In the data rows, the value 128 means zero.
Here is a table of points, one per row:
tensor([149., 150., 145., 139.,  98., 116.,  99., 117., 142., 129., 142., 182., 102., 165.,  94., 110., 119., 136.,
        120., 158.,  78.,  72., 199., 142., 134., 123., 134., 107., 114.,  75., 137., 121.])
tensor([102., 122., 160., 186., 118., 109.,  71., 139., 156., 153., 119., 126.,  83., 158., 178.,  89., 136.,  64.,
        169.,  75., 157., 117.,  88.,  87., 205.,  69.,  88., 106., 137., 112., 120., 133.])
tensor([135., 134.,  90., 161., 175., 111., 130., 189., 135., 125., 115.,  89.,  47., 147., 110.,  92., 109.,  81.,
        123.,  99., 147., 150., 120., 141., 170., 117., 180., 172., 129., 178., 125., 108.])
tensor([139., 126., 134.,  66., 102., 145., 134., 122., 112., 135., 143., 113., 145., 109., 123., 126., 130.,  99.,
        161.,  81., 133., 140., 140., 120., 131., 129.,  80., 149., 192., 151., 144., 128.])
tensor([138.,  86.,  68., 170., 121., 199.,  93.,  78., 130., 125.,  80., 115., 153., 109.,  84., 183., 107.,  83.,
        144., 145., 151., 140., 130.,  71., 100., 141., 136., 168., 138., 100., 138., 114.])
tensor([144.,  99., 118., 114., 135., 106.,  79., 134., 119.,  78., 160., 103., 122., 117., 108., 136., 104., 114.,
        122.,  69., 143., 128., 150., 145., 184., 100., 183.,  97., 137., 151., 162.,  78.])
tensor([ 70., 113., 105.,  73., 149., 112., 194., 161., 149.,  79., 184., 130.,  94., 133., 148., 194.,  47., 120.,
        120., 148., 164., 162.,  75., 152., 152., 140., 150., 124., 122., 143., 172., 102.])
tensor([ 86., 113., 127., 141., 132., 205., 124.,  98., 115., 124., 131.,  48., 199.,  95., 132., 128., 100., 123.,
        143., 145., 117., 139., 125., 159., 163., 140., 127., 144., 131., 159.,  74., 152.])
tensor([132., 118., 125., 160., 174., 183., 149., 133., 185., 170., 136.,  85., 150., 121., 126.,  52., 169., 119.,
        117., 134., 140., 141., 155., 132., 110., 138., 154., 113., 213., 119., 175.,  74.])
tensor([134.,  92.,  68., 143., 135., 109., 140., 105., 144., 128., 125., 189.,  98., 128.,  83., 194., 147., 105.,
        165., 170., 114., 112., 161.,  98., 122., 131., 123., 115., 107., 134., 132., 206.])
tensor([182., 186., 130., 156., 162., 100., 125., 145., 149., 119., 117., 121.,  94., 118., 135., 137., 159., 125.,
        166., 169., 156., 219.,  66., 126., 118., 183., 119., 164.,  94., 146., 108., 134.])
tensor([119., 159., 114., 143., 180., 166., 152., 153., 119., 128., 139., 115., 120., 133., 122., 185., 163., 113.,
        115., 135.,  68., 130., 181.,  97., 131., 120., 116., 117.,  84., 137., 173., 118.])
tensor([120., 143., 151., 114.,  72., 136., 137., 154.,  95., 143., 120., 160.,  97., 146., 163., 154., 101., 162.,
        143., 111.,  93., 134., 186., 111., 105., 185., 164., 137., 126., 129., 100., 147.])
tensor([167., 155., 124.,  98., 144.,  99., 105.,  85., 119., 112.,  74., 164., 159., 153., 100., 124.,  91.,  92.,
         94.,  28., 133., 106., 112., 111., 202.,  92., 128., 140., 182., 178., 114., 111.])
tensor([148.,  85., 141., 127., 122., 162.,  71.,  55.,  95., 139., 101., 104., 181., 132., 175., 125., 144., 120.,
        146., 147.,  67., 194., 142., 143., 139., 154., 128., 126., 151.,  77., 146., 126.])
tensor([101., 157., 151., 146., 142., 110., 112.,  90., 107.,  77., 142., 125., 122., 140., 120., 109., 156.,  80.,
        104., 177., 106.,  31., 182., 111., 118., 144., 123., 134.,  46., 115., 115., 138.])
tensor([ 80., 187., 164., 120.,  76.,  82., 185.,  74., 145., 137., 105., 117.,  87., 114., 113.,  73., 128., 168.,
         93., 128., 121., 153.,  81., 124., 137., 127., 128., 167., 143., 127., 150.,  98.])
tensor([196., 120., 171., 116.,  88., 213., 161., 131., 136., 158., 160., 128., 110., 121.,  91., 125.,  91., 137.,
        137., 160., 103.,  60., 103.,  98., 147., 150., 135., 129., 179., 123., 132.,  91.])
tensor([116., 132., 112., 175.,  95., 100., 186., 110.,  82.,  75., 141., 161., 110., 117., 144., 113., 130., 155.,
        146., 168., 119., 176., 182., 191., 144.,  63., 132., 162., 237.,  40.,  28., 167.])
tensor([145., 144., 149., 114., 106., 108.,  98., 122.,  71., 150., 149., 175., 151., 182., 126.,  91., 104., 135.,
        135., 181., 129.,  32.,  91., 162., 124., 133., 107., 177., 144., 108.,  96.,  50.])
tensor([134., 134.,  99.,  98., 125., 117., 164., 167., 147.,  92., 156., 134., 134., 190., 167.,  98., 115., 116.,
         46., 102., 135., 143., 150.,  75., 177.,  68., 117., 218., 166., 136., 132., 129.])
tensor([108., 159., 101., 134., 133.,  84., 149., 156., 115., 122., 101., 131.,  95.,  66., 112., 151., 102.,  94.,
        129., 116., 117., 122., 206., 149., 134., 132.,  95., 128., 113.,  83., 117., 147.])
tensor([139.,  55., 101., 125., 113., 156., 131., 123., 162., 154., 110., 128., 133., 172., 153., 130., 111., 151.,
         98., 118., 158., 153., 117., 158., 122., 130.,  88., 113., 103., 134.,  55., 157.])
tensor([107., 163., 112., 167., 126., 123., 129., 150., 111., 128., 135., 200., 122., 113., 180., 174., 169., 189.,
        134.,  83., 140., 115.,  78., 147., 101., 139., 125., 164., 192., 159., 120., 124.])
tensor([ 58., 127., 107., 146., 113., 175., 102., 148.,  80., 135., 125., 105., 172., 131., 112., 165., 115., 213.,
        108., 215.,  87., 107.,  90.,  77., 147., 115., 104., 129., 114., 131., 100.,  51.])
tensor([117., 104., 177., 129., 150., 106., 152., 179., 123., 151., 109., 152., 151.,  66., 137., 169., 130.,  95.,
         83., 172., 184., 145., 135.,  97., 160., 117., 132., 125., 102., 132., 132.,  66.])
tensor([111., 140., 144., 152.,  81., 111.,  61., 112., 127., 127., 116., 137., 130.,  75., 167., 168., 140., 150.,
        130., 187., 121., 124., 142., 178.,  71.,  82., 147., 124., 180., 174., 149., 113.])
tensor([186., 143., 191., 171., 107., 105., 158., 134.,  98.,  96., 131., 154., 175., 104., 122., 163., 123., 125.,
        103.,  72., 148., 160.,  41., 120., 128., 150., 151.,  80.,  97., 199.,  72., 125.])
tensor([119.,  99., 152., 112., 117., 170., 197., 121., 144., 114., 100.,  93., 160., 193., 124., 164., 133.,  96.,
        143., 142., 163., 102., 131., 132., 134.,  94.,  91.,  96.,  89., 174., 156., 119.])
tensor([182.,  75., 113.,  95., 139., 146., 117., 157., 194., 182., 176.,  66., 102.,  82., 128., 144., 165., 157.,
        134., 133., 102., 183., 130., 160.,  71., 110., 118., 180.,  92., 139., 110., 146.])
tensor([ 98., 102., 144.,  71., 112.,  97., 106., 131.,  98.,  97.,  96., 115.,  96.,  84.,  92.,  90., 165., 155.,
        108., 149., 133., 107., 106.,  67., 123., 134., 170., 163., 147., 184., 113.,  92.])
tensor([150., 150., 119., 178., 106., 107., 143., 168., 129., 119., 139., 136., 110., 176., 155., 164., 122., 105.,
        134., 111.,  50.,  87., 135., 129.,  75.,  90., 123., 103., 116., 142.,  87., 190.])
tensor([140., 123., 105., 118., 132., 239., 111.,  87., 142., 104., 156., 145., 131., 141., 156.,  92., 191., 157.,
        162., 152., 187.,  99., 128., 101., 183., 183., 155., 142., 108., 158., 123., 119.])
tensor([163.,  78., 130., 121., 138., 180., 121.,  95.,  67., 113.,  86.,  86., 132.,  85., 135., 147.,  91., 108.,
        150.,  64.,  81., 152., 165., 144.,  99., 122.,  99., 125., 117., 101., 126., 145.])
tensor([ 74., 137., 161., 121., 108., 144.,  57.,  73., 156., 183., 168., 205., 148., 140., 117., 148., 170.,  96.,
         88.,  72., 157., 107., 131., 115., 103., 152.,  82.,  79.,  82., 145., 101., 162.])
tensor([ 88.,  62., 112.,  77., 159.,  90., 131., 167., 165., 145., 151., 147., 110., 155., 155., 138., 181.,  69.,
        121., 130.,  80., 116., 134., 147., 124., 157., 100.,  90., 174.,  92., 122., 148.])
tensor([134.,  96., 109., 153., 138., 108., 178., 165., 124., 109., 167., 138.,  94., 138.,  64.,  93., 164., 157.,
        133., 161., 108.,  97., 122., 105., 148., 153., 110., 144., 110.,  72., 162., 117.])
tensor([107., 122., 108., 160., 143.,  98.,  80., 146., 197., 131., 196., 140., 119., 118., 104., 123.,  62., 130.,
         87.,  90., 182., 120.,  78.,  82., 121., 106., 164., 135., 185.,  99., 130.,  96.])
tensor([153., 149., 136.,  95., 126.,  88., 129., 106., 131.,  95., 129., 131.,  96., 171., 108., 113., 161., 132.,
        125., 174.,  87.,  95., 163.,  43., 104.,  91., 134.,  67., 115.,  87., 125., 146.])
tensor([106.,  86., 115., 131., 210., 137., 177., 140., 182., 150., 100., 113., 187., 135., 127., 135., 144., 222.,
        175.,  70., 112.,  92., 165., 132.,  87., 117., 114., 140., 136.,  77.,  91., 162.])
tensor([127., 155.,  76., 114., 182., 148., 147., 201., 129., 139., 143., 144., 146., 103., 123.,  60.,  70.,  45.,
        106., 121., 102.,  84., 118., 114., 145., 138., 147.,  89., 155., 161., 123., 109.])
tensor([179., 167., 142., 116., 164.,  66., 129., 103.,  96., 129., 130., 123., 151., 142., 168., 134., 165., 169.,
        108., 150., 190., 142., 164., 150., 134., 140., 157., 127., 115.,  75., 128., 122.])
tensor([161., 118., 109., 159., 131.,  70., 128., 176., 101., 137., 153., 142., 117., 127., 110., 115., 178., 210.,
        168., 107., 154., 173.,  80., 200., 134., 139., 114., 136.,  68., 159., 150., 145.])
tensor([145., 138., 123., 152., 151., 100., 142., 126.,  93., 137., 119., 131.,  70., 135., 152., 130., 160., 186.,
         95., 126., 191., 159.,  98., 159.,  73., 182.,  58.,  72., 157., 213., 150., 121.])
tensor([132., 174., 155.,  69., 178., 132.,  93., 137., 140., 141., 145., 145., 133., 110., 118., 106.,  93., 177.,
        176., 179., 110., 228., 186., 142., 107.,  49., 143.,  89., 204.,  69., 111., 140.])
tensor([125., 134.,  98., 106., 122., 132., 142., 110., 112., 119., 147., 132., 106., 152., 195., 138.,  72.,  97.,
        136.,  62., 151., 114., 118.,  95.,  76., 145., 145., 153.,  51., 164., 150., 107.])
tensor([131.,  74., 108.,  86., 111., 188., 112., 151., 119., 148.,  50., 114., 166., 176., 129.,  97., 132., 150.,
         68., 168., 161.,  89.,  92., 174., 126., 154., 155., 128., 117., 108., 176., 152.])
These points spread out most along one direction. Take the direction at right angles to it along which they spread out most. Go by this last direction. Where along it does each point below lie, from 0 to 99? 50 is the average, and the first point above lies past it. One standard deviation of the points above along it is 16.
tensor([139.,  92., 168., 168., 163., 129., 133.,  87.,  65., 220., 124., 117., 122., 103., 110.,  78.,  77., 113.,
        134., 166., 127.,  93., 133.,  91., 165.,  99., 180., 144., 110., 164., 181., 163.]) : 66
tensor([112., 149.,  79., 155.,  75.,  67., 112., 160., 157.,  86., 137.,  90., 169., 145.,  80., 106., 137., 162.,
        142., 186., 131., 167., 161., 100., 141., 192., 167., 112., 109., 136., 159., 109.]) : 47
tensor([174., 170., 190., 126., 119.,  73.,  98., 129., 185., 134., 101., 118., 136.,  64., 133., 191.,  85., 111.,
        153., 177.,  94.,  39., 161.,  91., 164., 170., 110., 143.,  96., 115., 176., 157.]) : 67
tensor([139., 166., 123., 110., 145., 178., 100.,  99., 113., 174.,  93.,  74., 133., 116., 137., 176., 165.,  93.,
         97.,  94., 107., 126.,  70., 146., 153., 113., 145., 107., 134.,  48., 100., 199.]) : 53
tensor([ 84., 109., 106.,  95., 164., 151., 129., 147., 172.,  92.,  95.,  94.,  73., 141.,  71., 129., 106., 163.,
        179., 127., 168., 134.,  77., 165., 117., 144., 123., 140.,  97., 149., 140.,  91.]) : 43
tensor([104., 133., 187., 117., 108., 148., 152., 102., 111., 120., 120., 130., 142., 131.,  93., 101., 164., 161.,
        127., 159., 122., 169., 135., 147., 142., 136., 133.,  90.,  84., 128., 134.,  62.]) : 49
tensor([ 96., 133., 123., 110., 115.,  86., 182., 136., 107., 135., 153.,  91., 150., 123., 126., 147., 182.,  94.,
        200., 119., 127.,  98., 128., 110.,  68., 101., 160., 123.,  88., 119., 156., 192.]) : 49
tensor([121., 146., 169., 147.,  88.,  91., 110.,  83.,  78., 152., 138., 139., 164., 173., 106., 162.,  95., 111.,
        128., 114., 159., 164., 106., 171., 132., 166., 150., 142., 172., 158., 153., 115.]) : 40
tensor([ 93., 145., 228., 113., 120., 168.,  85.,  96., 118.,  83., 107., 183., 142., 150., 132.,  97., 144., 117.,
        137., 108., 117., 204., 103., 146.,  69., 139., 137., 174., 146., 135., 130., 155.]) : 38
tensor([124., 146., 129., 106.,  92., 149., 135., 161., 142., 129., 123.,  65., 121., 125., 145., 164., 108., 113.,
         95.,  63., 166., 128., 156., 159., 114., 105.,  88., 117., 121., 109.,  86., 187.]) : 45
tensor([143., 160., 109., 135., 139., 143., 106.,  79., 128., 105., 152., 140., 137.,  88., 111., 120., 108., 111.,
        104., 114., 151., 122., 121., 145.,  91., 121.,  93., 113.,  73., 133., 192., 147.]) : 53
tensor([165., 125.,  50., 111., 116., 117., 166., 117., 188., 195., 112., 153., 153., 120., 138., 103., 137., 152.,
        122., 136., 103., 128., 118., 160., 145., 119., 138., 140., 111., 155., 104.,  53.]) : 46
tensor([ 78., 112., 115., 151., 136., 103., 139., 156., 167.,  95., 147., 134.,  99.,  87., 171., 105., 111., 138.,
        136., 142.,  73., 101., 142., 145., 142., 163.,  89.,  77., 149., 103.,  78., 202.]) : 45
tensor([159., 139., 136., 146.,  87., 120., 130., 130.,  88., 108.,  89., 144., 160., 125., 166.,  39., 130.,  88.,
        143.,  47., 134., 180., 128., 116., 117.,  77., 122.,  99., 106.,  85., 167., 127.]) : 48
